rotation ticks, each row followed by its count of ticks:
The counts run from 0 to 224.
[ -2 -13 -22  -9   3   1   0  -2  -8 -11   9   5  15  12 -19  -1 -10  -6
   9   3 -16   1   8   4  -5  -5   2   5  -3  14  -8   1   1   3   1 -12
  -5  -5  -6   8   8 -14   4  12 -10  -8  -7  -3  11   6 -15  11  13  19
   6   2  -3  -1   3 -12  -6  -4  -6  -2   3   9  -5 -13  11 -16  -6  -2
   0   1] | 109
[ -3  -4 -26 -12   2   9  -8   5  -8  -8   9 -11   1  18 -13  -5  -4  -8
   9  -5 -15  -1   7  -1  -9   2   2  -6  -3   8  -6  -3  -4   2  -7  -9
  -9  -3  -3   8  15  -8  -3   0  -3 -19  -7  -3  17  -2 -14   4  11   7
  -4   5  13   0   2  -9 -10   0  -4  -5   6   1  -8 -21  13 -12   6   7
   0  11] | 103
[ -5 -11 -17  -4 -10   0   2   5  -7  -4   4   2   8  12 -13   0  -4 -18
   7   3 -17   6   8   9  -5 -11   8   3  -1  20 -19   9  11   0  -1  -9
  -7  -9 -19   6  12  -4   8   6   6 -13  -6   6  16  -1 -19   8  -2  14
  -4   5  -4  -3  -2  -5   4  -3  -4   3   6  -4 -10 -14   2  -3  -5  -5
   3   0] | 119
[-14 -19 -18  -9   2  -2 -11  13 -11 -13  10   3  -2   8  -1   0   3 -10
   1  -8 -13   7  10   8  -1  -4   6   7  -3  14  -5  21   9  -2   9 -10
  -5 -11  -2   7   8   3  -1   4  12 -12   0   6  18 -12 -12  -1   3  11
  -2   8   0   3  -3  -4   4  -5  -4   1   5   1 -15 -16  11  -9   7   0
  -8   6] | 71
[-10  -4 -15 -11   8   5   3  -6  -8  -7   8   2   2  17 -12   0   3  -6
  11  -2  -5  -1   7  12  -5 -17   3   4  -6   2  -9  -3  -7   2   8 -10
 -14  -9  -3   4   4 -10   2   3  -8 -20  -4   1  14  -5 -12  15   7  21
 -17   0   0  -3   6  -3  -2  -1  -3  -6  -2  -2 -17 -12  17 -11  -4   1
   8   9] | 32
[-14 -11 -24  -5  -1   6  -6  -1 -12  -3   5   3  -1   1  -1   7  -3 -11
   8 -11 -12  -5   8   6  -4  -5   0  -2  -2  12  -1  -5  -8  -7   5  -6
  -8  -7 -17   8   9  -9   5  10  12 -12 -14   6  10 -17  -7   8  12  13
 -20  10  -1   1  10  -2  -5   2   5  -5   2 -10  -7 -15   9  -8  -4  -3
   1   5] | 146
[ -4 -12 -23  -1  -5  -4   3   6 -13  -3   4   5  11   5 -10  -7  -4  -7
   8  -6 -20   3  10   8   0  -6  -3  10  -3  12   1   2  -5  -7   6  -2
 -12  -6  -5   8   8 -11   6   6  -5 -13  -4  -1  10  -5 -11   1  15  21
   4  -2  -3   4  11 -13  -2   1  -1 -13   8   3 -15  -9  16 -19  -8  -3
  -3   5] | 213
[-12 -18 -16  -7  -2   5   1   8 -10  -8   9   1   4   7   1   4   7 -12
   5  -4 -21  -1  10   5 -13  -1   2   5  -3   7  -2  17   3  -8   7  -2
  -6  -9 -10   7   8   2   6  -2   8 -12 -11  -5  12  -5 -20   7   5  19
 -11   5   3  -1   1 -10   2  -1   3  -7  11  -3  -9  -9   7 -20   1   1
  -4   9] | 203
[ -1 -15 -22 -11   5   3  -8   6 -10 -13   8   2   5  18 -15  -1  -5   3
   8 -13  -9  -3   4  -1   0  -3   4   3   5  11 -12  -1  -1  -1   7 -18
  -9 -12  -2   4   6  -6  -1   7   0 -13  -3  10  25 -10  -3   0   8   6
   2   1   5   6   9  -6  -3  -4  -7   0   4   0 -19 -21  14 -13   6   0
   1   5] | 25
[-10 -20 -19  -3  -9   4  -4   3 -13 -11   8   9   7   8 -15  -1  -3  -4
   5  -8 -14   5   7   2  -2 -11   7  12   1  15  -7   6   2  -3   4 -14
 -13 -11  -6  -3  11 -10  10   9  -1 -15  -4   6   9  -6  -2   1   7  18
   4  -6   0   0   0  -5  -5   1  -5  -7   8  12  -7 -14  13 -17  -5  -7
  -8  -1] | 131
[-13 -13 -14 -13  -6   5 -13   3  -5 -14  15   4   1  13 -17   0  -2  -8
   4  -3 -10   6   4   1   1  -8  13   3   1  16 -12  15   9   6   2 -20
 -11  -8  -4   2  13  -6   4   5   4 -17   1   5  12  -7   0   8   2  12
  -2  -2   5  -4  -4   2 -12  -9  -5   2   4   6  -4 -19  15  -9  -1  -2
 -11   0] | 49
[ -1  -9 -27  -5  -6  -3  -5  18 -10  -9   6   0   8  11  -8  -8  -3 -11
   2  -9 -17   8   4   3  -5  -3   0   7  -1   9  -7   4   2  -5   4  -3
 -11 -13   2   6  12  -7   2  -4   5 -19  -3   0  16  -8 -11  -6   8  12
   4   1   8   6   1  -7   3   2  -3  -7  10  11 -17 -10  15 -14   5   2
  -4   9] | 209
[ -4  -7 -15  -2  -5   1   1   3  -5  -6   0  10   7  14  -5  -1   0 -14
   9  -2 -11  -4   9   7   5  -7   5   4  -7  21  -6   5  11   0   7  -1
 -10 -10 -16   5  10  -7   1  11  -1  -5  -5   7  17 -12 -12   1   0  12
  -4   7   1  -1   7 -10   1  -8  -4   2   5  -4 -25 -22  18   4  -4   1
  -8   8] | 222
[ -9 -13 -14   4   2   8   5  -3 -10  -4   3   7   9  12  -5   6   1  -8
   8  -6 -10 -10   9   7  -6 -13  -5   7 -16  16   2  -1  -3  -5  11  -3
 -19 -11 -12  -2   7  -6   8  16  -1  -9 -11  -4   9 -12 -11   6   5  21
  -8   8   0  -4   4  -6  -1   3   0 -10   2   3 -11 -20  12 -11  -6  -3
  -5   8] | 8
[ -7  -5 -18  -2   6  -1  -3   5 -13  -6  -1   3   2  15  -2  -4   3 -10
  13 -13  -9   0  10  11   3 -11   2   6 -14  16   0   4   2   0   5  -1
  -9 -10  -1   3   6 -10  -2  11 -10 -10   0   5  17  -9 -13  -3   6  14
  -2   6   5   0   2 -11   1  -3  -7  -4   0  -1 -23 -28  19   1   2  -2
  -4   7] | 219
[ -6   3 -17  -6   2  -1  -4   0  -3  -3   5  -2   2  17 -13  -3  -7 -11
   8  -4  -1   5   4  12   1 -18   0   0  -5   9 -16  -5  -1   4   3  -8
 -16 -10  -1   7  10  -9   0   2  -2 -23  -1   6  20 -10 -11   7   6  11
 -12   6   3  -4   6  -1   1   0  -4   2  -4  -2 -21 -18  13   2  -1   4
   6  11] | 35
[ -8  -7 -13  -6   6   3  -2   2  -8 -10   5  -4   5  19  -9   2  -3 -15
  13  -4  -9   5   9  13  -8 -15   3   5 -12  13 -13   8   3   5   0 -10
  -8 -10  -3   5   8  -8   2   9  -8 -12  -6   2  17  -2 -22   7   3  14
  -3   9   3  -4  -9  -6   7   1  -8   7  -3   3 -12 -25   1  -1   1  -4
   4   5] | 115
[ -3  -6 -26  -3  -3   4  -2  10  -7  -8   1   2   8   8  -5   1  -5 -14
   8  -7 -10  -3   7   4  -3  -7   3   1  -5  21  -9  -2   5  -6   7  -2
 -10 -12 -21   4  14  -8   3  12  11 -13  -8   4  22 -13 -10  -4   3   6
  -8  11   4   1   2  -1   3  -4  -4  -2   3  -6 -15 -15  13   6  -3  -2
   0   7] | 14
[ -9 -12 -18  -6 -10   3   4   5  -7  -2   5   4   6  10 -13   1  -2 -22
  11   4 -17   8   8   7  -9 -10   9   3   0  14 -16   9   9  -3   0  -4
  -5 -11 -21   7  10  -6   9   4   5 -14  -8   7  14  -1 -18  10   1  18
  -7   3  -2  -4  -3  -8   3  -3  -2   3   6  -3  -8 -11   4  -5  -6  -5
   4   1] | 120
[-11 -18 -17  -6  -2   4   2   7 -11  -7  10   3   5   5   0   5   7 -13
   5   1 -19  -1  13   5  -9  -1   5   3  -1  12  -2  20   6  -9   9  -6
  -9  -7 -14   6   8   5   8   2  13  -9  -9  -1  11  -4 -21   7   3  19
  -6   4  -1  -2   3  -7   4  -4   1  -8  10  -4 -10 -11   7 -20  -1   0
  -6   6] | 202
[ -3 -12 -21   3 -11   2  -8   9 -13  -8   4   2  11  10 -11  -2  -8  -3
   2 -12 -13   3   3   1  -3  -7  -2   8  -7  20  -7   2   2  -3   2  -9
 -17 -11   0  -1  14  -8   6   8  -1 -12  -3   3  14 -12  -2  -6   9  12
   9   2   9   0   0  -6  -4   4  -3  -6   7  15 -13 -21   9 -14   2  -2
 -11   7] | 2
[-13 -15 -19  -5   3  -2 -11   9 -12 -14   7   0   2   6  -1   3  -2 -14
   4  -8 -13   9  10  10  -1  -5   3   4 -12  20  -2  17   9   0   3  -8
  -4  -8  -3   8   9  -1  -1   9   6  -8  -2   0  17  -6 -16   0   5  12
   4  13   1  -2  -9  -4   6  -2  -4   5   1   2  -9 -25   2  -6   3  -6
  -8   5] | 197
[ -6  -5 -15  -8   1   4  -8   6  -5  -9   6   6   2  15  -2  -4   0 -14
   9  -1 -11  -1   9   6   2   0   6   3  -7  20  -4  13  11   5   3  -2
  -6  -8  -8  10  11  -8  -3   7   1  -7  -4   4  16 -11 -16   1   0   8
  -7  10   9  -3   1 -12  -4 -11  -5   3   3  -3 -21 -27  19   3   2   6
  -9  10] | 94
[ -8  -6 -26  -6  -2   2   1   9  -7 -12   2   8   7   5  -6   0  -4 -17
   6  -3  -9   3   8   8  -1 -13   6   3  -4  19  -7  -2   3  -5  11  -1
 -13 -12 -19   2  14 -11   6  14  12 -15  -6   2  15 -12  -7   2   4  13
 -11   8  -3   1   1   4  -1  -3  -4  -7   2  -2 -10 -10  18   5  -9  -8
  -2   2] | 142
[ -8  -1 -15  -9   4   1  -1  -1  -2  -4   6   0   1  21 -12  -2  -5 -11
  10  -3   0   5   3  14  -2 -20   1   2  -8   5 -13  -4  -3   5   5  -7
 -17 -11   0   8   6 -12   0   2  -7 -21  -3   2  17 -11 -13  12   5  14
 -16   5   3  -5   3  -1   2   0  -3   2  -5   2 -20 -17  14  -1   0   4
   7  13] | 34
[-16 -13 -25  -2  -1  -4  -6  -3 -13  -9   8   2   8  -7  -6   3  -7 -14
   5  -5 -17   8  12  12  -1  -8  -4   0  -5  19   3   9  -2  -4   5 -10
  -8  -5  -9  11   6  -8   6  10  12 -11  -8  -4   9  -7 -13  13  15  19
  -6  11 -11   0   2  -2  -2   0   2  -3   0  -4  -2 -10   3 -14 -10  -6
  -4   2] | 64
[-18  -6 -15 -10   0  -4 -14  -4 -10  -2  10   0  -9   6  -6  -3  -3 -15
  10  -8  -7   9   7  13   2  -7   2  -2  -3  11   0   5  -4   7  -8  -8
  -6  -5   4  15   5 -12  -1   1  -4 -15  -6   8  10 -15 -13  16  14  14
 -16   5  -3  -5   3  -7  -9  -1   1   7  -2  -6 -11 -22   9  -5   1   2
  -1   7] | 171
[ -6  -1 -24 -10  -5  -5  -6   2  -7  -5   5   4   3   7 -18  -5  -7 -18
   9   0 -10  12   7  11   2 -15   7  -1   2  16 -14  -1   4   5   0  -6
  -7  -8 -10  10  10 -17   3   5   0 -19  -1   8  16  -7  -9  11   9  12
  -9   1  -4  -2   3  -1  -6  -8  -4   2  -2  -3 -14  -9  15   4  -8  -1
   4   1] | 38
[ -8  -9 -21  -2   2  -6  -2   2 -12  -3   4   7   7   1  -5  -7  -1  -8
   9  -3 -16   1  15  10   4  -5  -2   5 -10  16   8   4  -2   0   3   0
  -9  -2  -4   9   5 -15   3  12  -7 -10  -5  -1   7  -6 -12   8  15  23
  -4   3  -5   0  12 -12  -7  -7  -2  -9   5  -1 -16 -14  21 -11 -11  -1
  -7   6] | 87
[ -6 -18 -22   0 -14   4  -7   5 -13  -8   8   5   8   9 -18   0  -6  -5
   4 -10 -14   4   4   1   0  -9   5  11   2  18 -10   6   0  -5   3 -17
 -14 -13  -7  -4  12  -8   9   7   0 -15  -2   7  12  -9   0  -3   7  14
   6  -6   1   2   2  -4  -3   2  -5  -3   7  12  -8 -17   8 -16   0  -5
  -8   0] | 130
[-18 -11 -22  -2   1  -1  -8  -2 -11  -9   9  -1   5  -1  -4   1  -6 -13
   6  -1 -15   8  10  12  -7  -9  -6   1 -14  16   3   7  -4   1  -1  -5
  -8  -2  -3   9   9  -9   5  10  -1 -11  -8 -10   5  -3 -20  16  15  20
  -4  12  -4  -5  -3  -4  -7   2   0  -6   2   5   2 -14   5 -13  -6  -5
  -7   6] | 192
[-18 -10 -25 -10   3   6 -12   6 -14  -8   8   2  -5   4   3   5  -2  -9
   9 -17 -10  -1   6   4  -7  -1   4  -3  -3   9   1  -4  -9  -4   3  -7
  -6  -9  -7   9   9 -11   0   5   8 -14 -12   6  13 -17  -9   3  12  11
 -18   7   6   2   4  -3  -5   2   2  -2   2  -4  -5 -18  11  -5   4  -2
  -1   6] | 148
[ -5  -3 -27  -3  -1  -6  -8  15 -10  -8   4   1   5   7  -6 -13  -4  -9
   5 -10 -14   9   8   8  -1  -5  -3   5  -7   9  -2   3  -2  -4   5   0
 -12  -8   7   9  11 -10  -1  -2   1 -21   3  -2  16  -8  -9  -5   9  12
   3   2   6   5   4  -5  -3  -2  -3 -11   4   7 -18 -11  21 -11  -1   2
  -5  13] | 82
[-10 -13 -15 -12   9   5  -1  -4  -8 -10  13   4   5  12 -10   5   1   2
   5  -2  -9  -8   7   5   0  -9   0   3   2   6  -5   6  -5  -3  14 -17
 -14  -7  -4   3   3  -6   2   3   3 -16  -6  -1  15  -7  -8  13  10  16
 -12   1  -3   0  14  -3  -4  -7   1  -6   1  -4 -16 -10  20 -24  -1   6
   1   7] | 157
[-15 -10 -12  -8  -5   6 -18  -2  -8  -7  12  -2  -7  13 -14   3  -4  -9
   6 -10  -6   4   3   5   0  -9   6  -2   0  16  -8   8   1   4  -6 -20
 -10  -6  -1   6   8  -6   0   2   0 -15  -2   9  12 -15  -4  10   8   9
 -10   3   6  -6   0  -3 -10  -1   0   8   0   2  -7 -29   5 -11   6   1
  -7   7] | 46
